Each row is where one point has got to under a steady rotation. How many ticks took it there?
The counts run from 0 to 197.
[148 103  87 153 168 105 116 155 147 131 155 105 122 140 130 136 134 156
 114 107 150 155 144 145 161 166 145  89 133 146 148 131 164 141 114 145
 163 113 167 136 137  73 125 151 111 129 101 144 160 164 135 129 144  93
 122 103 141 124 112 175  99 138 145 152 129 134 173 113 104 134 172 142
  62 158  98  92 118 103  78 154 138 127 103  63 197 162 127 104]	104
[170  92 117 138 177 122 162 144 149 154 173  86 107 130 123 138 140 168
 126 136 154 144 151 155 119 154 173  88 161 171 144 122 162 167  86 142
 150 164 175 109 133 109 128 162  95 145 113 138 130 162 150 123 135  91
 129  95 102 126 135 196 111 112 116 122 102 116 137 104 114 109 143 135
  91 156 114 111  93 111 112 163 132 133 111  75 188 175 150 102]	87
[150 134  88 122 123  69 118 150 136 138 176 122 106 158 127 157 134 162
 124 123 159 141 115 138 141 139 183 105 132 131 147 113 171 133  78 126
 119 121 125  94 187 108 131 169  95 158  92 127 101 153 159 146 119  74
 148 114 112 117 148 146 134 135 168 138 151 151 156 129 118 138 177 135
  83 135 145 131 110 120  82 166 140 133 129  82 197 167 137 119]	145
[163  93  91 156 150  93 159 158 141 128 169 106 105 144 120 142 128 167
 133 122 177 183 146 153 124 133 160  79 162 152 155 102 165 157  98 166
 120 125 156 129 150  83 121 150 101 122  90 142 139 167 153 141 138  77
 140 103 132 139 128 154 127 127 131 111 130 134 152 100 126 128 152 133
  73 150 134 129  91  94 104 157 149 135 113  78 177 176 152 126]	81
[148 113  88 118 134  93 108 139 129 163 179 118 103 134 139 138 133 163
 104 122 125 108 131 141 135 140 192 118 125 138 123 130 166 147  86 106
 132 145 145  89 162 108 131 181  92 154 131 135  72 164 145 130  94  80
 121 119  93 123 160 166 109 138 163 148 142 118 120 131 111 137 169 119
  93 136 132 124 102 119  83 170 127 133 115  66 205 163 135 103]	47
[151 121 109 137 138  92 130 133 126 122 157  80 144 160 139 146 149 134
 116 109 164 145 167 155 162 169 153  97 145 161 175 152 173 137 106 115
 158 131 171 121 132  93 143 159 123 151 112 137 149 146 140 125 138  83
 128 124 119 120 123 171  93 109 142 136 124 132 156 115  89 124 183 147
  87 162 106 105 114 113  78 161 142 138 116  75 203 165 124 101]	8
[151 123 103 141 158 115 122 138 159 171 159  98 111 139 137 133 118 178
 121 147 150 147 133 134 125 127 185  95 158 113 154 134 183 140  87 140
 116 134 145 127 172  88  90 175 102 107  92 120 103 153 134 130 124  76
 141 109 125 145 156 156  89 130 158 113 131 119 132 113 107 133 160 115
  86 137 135 138  83 112 101 166 162 161  83  94 200 162 150 127]	160
[139 105  97 129 140 107 126 156 145 154 158 104 140 139 114 117 137 159
 123 115 158 145 162 152 133 167 166  88 153 152 141 123 164 168  95 152
 170 131 171 105 143  95 126 140 119 131  91 157 148 156 142 128 128  68
 130 108 115 123 133 182  91 120 146 115 137 126 173 114 108 123 161 116
  73 154  94 114  94 120  68 170 121 133 116  85 185 170 131 110]	96
[154  98  92 132 131  90 162 140 133 132 172  84 110 142 136 139 128 164
 123 147 181 126 146 154 135 134 177 100 175 155 162 123 170 157  66 141
 112 135 153 109 136 131 124 158 116 130  94 138 119 151 149 156 144  76
 124 107 133 135 135 162 126 113 155 126 131 125 152  97  98 133 167 145
  93 147 136 135  83 111 100 181 138 138 127 112 190 164 135 100]	75
[146 113  85 118 124  79 114 139 121 136 166 138 136 156 129 141 114 135
 114 102 150 166 125 143 136 158 151 150 125 137 152 134 163 137  91 126
 150 111 170 109 132  83 128 181 108 164 109 148 126 182 158 137 106  86
 136 126 121 135 143 146 105 144 164 147 167 132 159 102 116 131 201 110
  79 111 130 102  98  91  66 164 152 126 117 114 206 151 135 115]	121
[171 118  91 155 149  99 123 159 157 149 178  93  88 141 147 129 134 164
 125 136 145 143 123 123 156 134 152  95 135 129 130 124 170 142 104 147
 107 143 142 134 167  74 105 167  93 128 100 132 103 174 160 149 112  96
 134  97 135 152 136 157 110 156 141 130 128 126 137 115 116 157 170 120
  79 154 142 149  96  90 113 156 160 162 101  80 195 167 147 128]	61
[150 128  99 149 156 117 121 139 153 156 182  89  95 139 154 145 137 162
 119 141 149 127 124 119 141 133 173  93 137 146 135 134 188 126  94 129
 121 156 137 124 177  91 105 161  90 116  92 129 108 150 140 133 115  96
 129 101 131 131 129 173 101 140 137 122 107 127 126 128 103 146 171 138
  92 155 124 136 101 102 114 169 153 167  88  67 201 152 144 117]	155
[137 125  72 134 123  85  86 152 140 161 171 122 111 144 132 132 129 166
 108 129 130 125 120 133 150 139 174 117 128 133 128 115 170 131  96 120
 109 127 121 115 156  91 107 162 109 138  85 142  91 155 141 131 118  73
 130 102 131 140 156 161 108 161 169 149 160 131 133 126 101 143 157 113
  72 130 124 129  93 123  80 164 139 145 104  76 188 173 120 117]	49
[162 108 116 141 143 116 129 129 122 177 161 145 134 134 140 139 122 160
 116 112 143 171 137 140 125 156 152 127 130 125 142 145 163 138 104 135
 155 123 171 100 130  72 121 188 105 147 112 137 130 167 135 110 111  77
 139 122 102 140 147 151  83 118 159 135 149 117 145 109 111 125 174 119
  82 115 125  78  90  94  82 171 159 126  92 106 200 154 151 120]	22
[158  92  88 139 147 107 161 132 129 116 168  90 122 155 137 139 130 161
 118 150 189 135 160 153 138 139 178  97 158 160 159 135 176 146  70 129
 128 137 149 130 145 104 132 162 111 114 100 121 113 164 160 157 142  83
 117 102 139 129 140 151 107 112 147 124 133 114 153 102  92 134 173 151
 106 150 124 136  90 106  94 177 151 144 117  96 191 169 133 100]	170
[164 107  90 123 140  78 152 143 142 139 162  89 105 142 128 139 122 167
 122 135 169 139 139 155 129 127 177 101 173 140 171 111 163 152  72 148
 109 121 152 116 122 115 126 174 114 133  97 127 110 151 148 141 142  69
 142 123 128 138 152 156 128 121 152 114 156 133 145  81 102 126 168 146
  83 140 154 141  62 117 100 162 151 136 120 111 193 175 133 115]	74
[155 110  86 147 135  92 143 144 126 133 158  95 115 155 125 132 120 171
 119 134 161 166 150 159 134 132 167  93 154 129 163 126 173 134  90 156
 120 118 136 124 127  95 115 163 114 102  94 124 119 160 145 132 139  67
 133 129 138 143 144 133  96 115 151 128 162 121 147 100 101 142 161 131
  87 139 135 139  70 119  86 157 152 151  97  83 187 172 131 118]	168
[166  95 124 139 174 108 138 162 165 164 157 114  96 127 104 130 127 172
 136 121 150 156 139 156 124 145 171  76 160 135 140 105 168 165  91 164
 144 126 164 125 146  97 109 181 104 135  93 127 141 140 136 111 149  71
 153 104 108 132 139 176 103 119 142 128 143 128 138 100 114 102 149 129
  75 146 125  96  79 116 102 156 137 121  89  88 182 169 146 117]	89
[161 117  84 147 118  97 127 124 128 140 194 124 103 153 144 160 143 134
 107 137 141 139 129 150 125 167 138 139 118 163 144 138 173 135 108 114
 132 133 153 117 141  92 138 157  92 183 110 161 140 199 153 141 114 115
 125 108 133 142 119 158 117 130 137 156 117 116 151 123 103 151 181 124
  72 130 123 101 112  76 102 168 137 131 107  68 194 163 141  98]	127
[158 134  92 135 143  98 141 141 142 134 187  96 103 155 150 162 132 149
 117 139 163 125 131 125 139 135 175  88 134 149 152 122 170 127  88 117
 119 147 131 118 189  95 129 169  74 144 109 127  87 156 148 151 120  95
 124 112 121 116 130 161 122 128 144 133 119 138 142 137 106 146 175 158
  95 152 137 133 118 111 101 156 144 148 125  59 204 172 142 103]	150
[133 119  84 141 113  81 106 150 143 175 177 132 106 138 142 147 131 158
 119 137 138 141 116 121 122 136 178 120 124 133 128 121 180 137  91 119
 121 127 137  84 176  95 101 165  97 162  76 152 105 152 137 130 120  76
 145 105 116 131 149 171 108 136 161 136 156 132 140 130 107 130 160 113
  65 128 136 127 104 109  94 176 138 137 100  93 194 166 141 117]	140
[167  87 108 140 166 128 159 130 141 155 173  99 113 125 123 124 126 157
 119 127 155 140 152 164 114 152 181 107 164 162 138 120 164 179  87 141
 160 156 169 105 114  99 132 169 104 132 117 131 119 172 147 123 126  79
 121 111 107 136 135 179  88 109 138 131 119  93 126 108 108 118 142 127
 101 127 108 106  82 113  97 160 138 129 108  78 182 168 140  98]	182
[163 109  93 141 146  90 125 143 135 144 190 145  95 130 126 152 122 148
 110 116 136 153 106 153 122 142 159 117 115 140 123 108 158 138 113 125
 133 121 149 106 159  78 126 184  82 156 122 133  99 183 145 114 116  97
 132 110 107 134 131 141 114 125 157 166 140 129 127 122 116 135 157 129
  85 109 120  87 108 102  86 154 151 134 107  44 185 176 144 105]	38
[171 128  74 135 155  74 129 152 141 121 178  91  91 149 140 152 132 151
 116 122 145 153 120 144 156 126 160 101 135 141 151 113 157 137  96 129
 113 128 132 131 147  78 136 174  80 133 125 116  87 164 155 138 119  93
 136 112 123 139 131 145 129 153 147 144 143 131 136 118 117 160 178 143
  90 151 139 142  90 106  94 141 168 157 124  61 196 170 136 112]	58
[165  98  98 137 143  91 133 142 142 162 164 100 103 133 131 127 120 170
 132 143 137 143 130 139 140 125 168 100 166 127 147 119 173 144  72 136
 110 127 141 123 124 106 103 182 105 121  92 138 108 150 134 125 135  76
 144 109 124 156 146 161 102 142 153 129 147 121 126  97 109 136 169 113
  79 151 146 145  48 103 111 170 157 149  95 113 199 180 139 130]	69
[133 112  86 135 131 108  98 151 149 175 175 138 105 128 138 131 115 161
 115 130 130 129 113 132 121 135 180 120 117 124 115 122 172 146  94 128
 124 136 134 104 161  87  96 167  92 129 103 139  92 159 136 132 119  78
 141  89 133 134 151 162  96 141 173 145 153 130 129 133 104 139 159 109
  68 117 124 113  91 108  89 173 135 139  83  72 200 163 127 113]	45
[156 101  88 143 137  87 131 139 147 139 189 143  84 143 131 156 121 138
 113 116 154 156  97 142 132 147 145 122 112 142 150 113 154 138 118 125
 127 115 163 113 156  82 121 186  90 180 109 136 126 180 141 133 123  99
 142 104 116 126 126 148 137 137 161 163 144 142 140 111 111 130 182 139
  70 112 142  88 105  77  98 157 153 136 106  70 185 154 137 109]	129
[176  86 106 146 168 101 171 146 149 131 184  83  96 136 130 149 145 158
 118 142 167 146 149 163 127 147 164  92 169 171 160 104 167 152  97 147
 133 142 163 124 126  96 137 158  95 140 112 137 135 161 148 137 146  89
 119  95 119 132 121 176 122 112 123 123 116 121 129  97 108 121 155 152
  93 163 124 117  93 108 116 160 138 124 126  76 182 171 146 105]	83
[168 106  88 134 157  84 128 155 143 130 162 119 114 134 103 124 140 155
 129  92 159 170 132 158 147 150 170  99 130 139 137  97 142 170 116 156
 151 122 172 133 146  66 141 153 101 141 123 140 132 177 168 133 118  82
 140 103 109 126 133 159 124 159 154 139 146 137 162 111 130 129 173 128
  87 151 110 114 106 102  69 155 134 114 119  68 171 162 132 121]	196
[151 105 102 129 175 101 125 165 155 121 158 125 124 139 118 130 129 149
 127  89 158 170 124 147 152 160 143  90 125 129 150 121 142 154 115 155
 171 123 172 144 148  63 119 169 102 131 111 132 146 173 150 129 131  82
 141 100 110 121 128 158 105 144 151 145 130 142 167 107 113 120 173 131
  81 142 112  85 118  92  69 152 152 120 102  75 197 148 137 111]	105
[141 112  86 133 133 107 106 132 138 174 160 126 126 135 139 124 117 146
 116 121 134 141 140 139 138 162 150 135 121 129 143 153 167 157 101 122
 160 133 169 106 135  90 113 179 116 146 103 160 155 170 140 127  99  82
 135 112 116 141 149 170  75 143 159 139 144 116 158 120 107 139 181 100
  71 122 118  94 100 100  72 164 134 138  91 105 200 146 132 110]	116
[156 106 113 124 143 106 136 114 115 157 164 133 127 137 135 148 115 139
 111 118 136 150 134 158 121 165 168 134 133 129 155 146 159 140  82 115
 156 124 175  89 113 103 133 203 111 158 119 128 118 163 136 118 118  84
 131 128  97 128 142 155  88 106 161 150 141 106 127 124  94 116 175 127
  86 111 122  81  99  99  77 166 151 123 119  87 206 160 142  96]	23
[156 127  91 123 128  88 127 137 136 133 191  96 119 157 144 159 136 152
 107 129 153 125 134 138 129 141 189 109 141 164 148 128 181 134  86 107
 123 141 129  94 183 116 134 157  92 159 114 144  83 150 159 156 105  85
 124 123 115 116 137 160 132 125 152 132 130 138 158 126 114 144 170 147
  97 152 132 146 122 113  88 169 141 142 134  64 205 177 143 110]	146
[164 113 106 140 151 114 146 133 129 126 169  90 137 153 148 153 141 136
 110 120 170 159 157 146 149 177 144 110 129 154 168 164 168 134 110 128
 171 139 182 130 141  76 137 161  96 151 110 136 142 159 159 131 123  92
 119 114 118 118 115 168  95 111 134 127 106 119 160 122  96 129 190 147
  87 151 114 106 121  99  85 160 147 139 111  72 207 150 145  99]	12
[148 106 109 137 157 128 118 148 150 177 163 105 128 130 119 122 142 166
 124 125 145 143 160 150 133 160 174 102 162 151 129 116 165 175  94 161
 152 141 165 107 128  93 127 155 119 135  89 154 143 155 140 115 136  69
 126 111 112 123 138 189  83 121 129 120 140 118 144 104 108 121 148 110
  76 149 102 105  82 117  83 175 128 124 102  81 187 173 149 116]	92
[165 119  95 153 130 109 115 142 143 167 193 133  88 131 142 158 118 145
 113 123 134 155 114 139 119 152 152 128 121 146 125 125 168 144 116 132
 121 131 158  97 157  80 119 172  85 183 108 163 113 187 142 123 106  99
 140 107 115 142 129 163 107 149 144 146 131 128 127 120 119 141 169 112
  70 127 129 103 100  69 113 162 150 139  93  74 187 167 150 122]	132
[134  99  83 127 138 106 113 164 145 133 152 109 133 148 126 126 147 151
 124 113 158 146 160 154 153 163 161  86 133 146 136 126 169 156 109 159
 162 120 177 119 155  84 124 145 127 125  92 146 158 157 160 130 137  75
 138 104 139 122 121 178  96 134 143 139 137 140 181 115  99 128 168 132
  69 154 105 104 115 113  59 169 127 125 117  76 188 163 135 105]	100
[131 128  80 130 112  96 109 139 149 175 195 124  94 135 142 154 138 155
  99 150 132 109 123 124 124 149 179 123 137 149 129 133 185 139  80 109
 126 130 127  84 161 115 109 174  93 173  95 150 106 164 129 139 123  91
 131  98 118 127 138 177 111 131 157 149 136 129 130 133  93 135 158 122
  67 132 122 114 106 115 100 171 125 125 100  86 197 173 129 101]	139
[152 117  99 128 129  88 116 138 126 165 158 131 134 139 131 128 124 146
 117  98 124 155 132 149 140 160 146 148 127 126 154 146 160 145  97 126
 159 114 172 105 130  89 117 192 101 160 112 136 124 176 138 115 105  76
 136 124 106 142 149 152  91 136 164 147 151 120 148 108 109 132 191 103
  76 122 131 100  82  97  75 160 158 131 105 111 197 158 130 114]	117
[155 114  88 146 144  93 120 151 135 155 158 101 130 144 140 123 118 176
 122 142 152 147 144 139 145 128 168  88 159 115 152 132 180 137  72 146
 111 120 134 117 149 104  99 174 111 100  90 129 112 145 131 129 135  59
 146 112 130 141 155 154  92 125 153 116 160 130 142 110  90 136 170 122
  82 134 134 139  67 119  92 171 159 150  81  96 203 170 131 121]	164
[160 125  72 122 128  85 123 144 138 125 180  92  99 147 145 147 137 159
 101 125 154 110 120 140 158 141 173 107 132 150 143 121 166 137  81 118
 122 132 134 118 170 104 134 163  85 144 128 123  85 152 165 158 108  92
 118 106 132 125 141 157 130 144 161 147 133 130 146 123 100 145 185 147
  93 139 140 150 119 112  81 161 158 145 128  70 204 160 125 102]	55
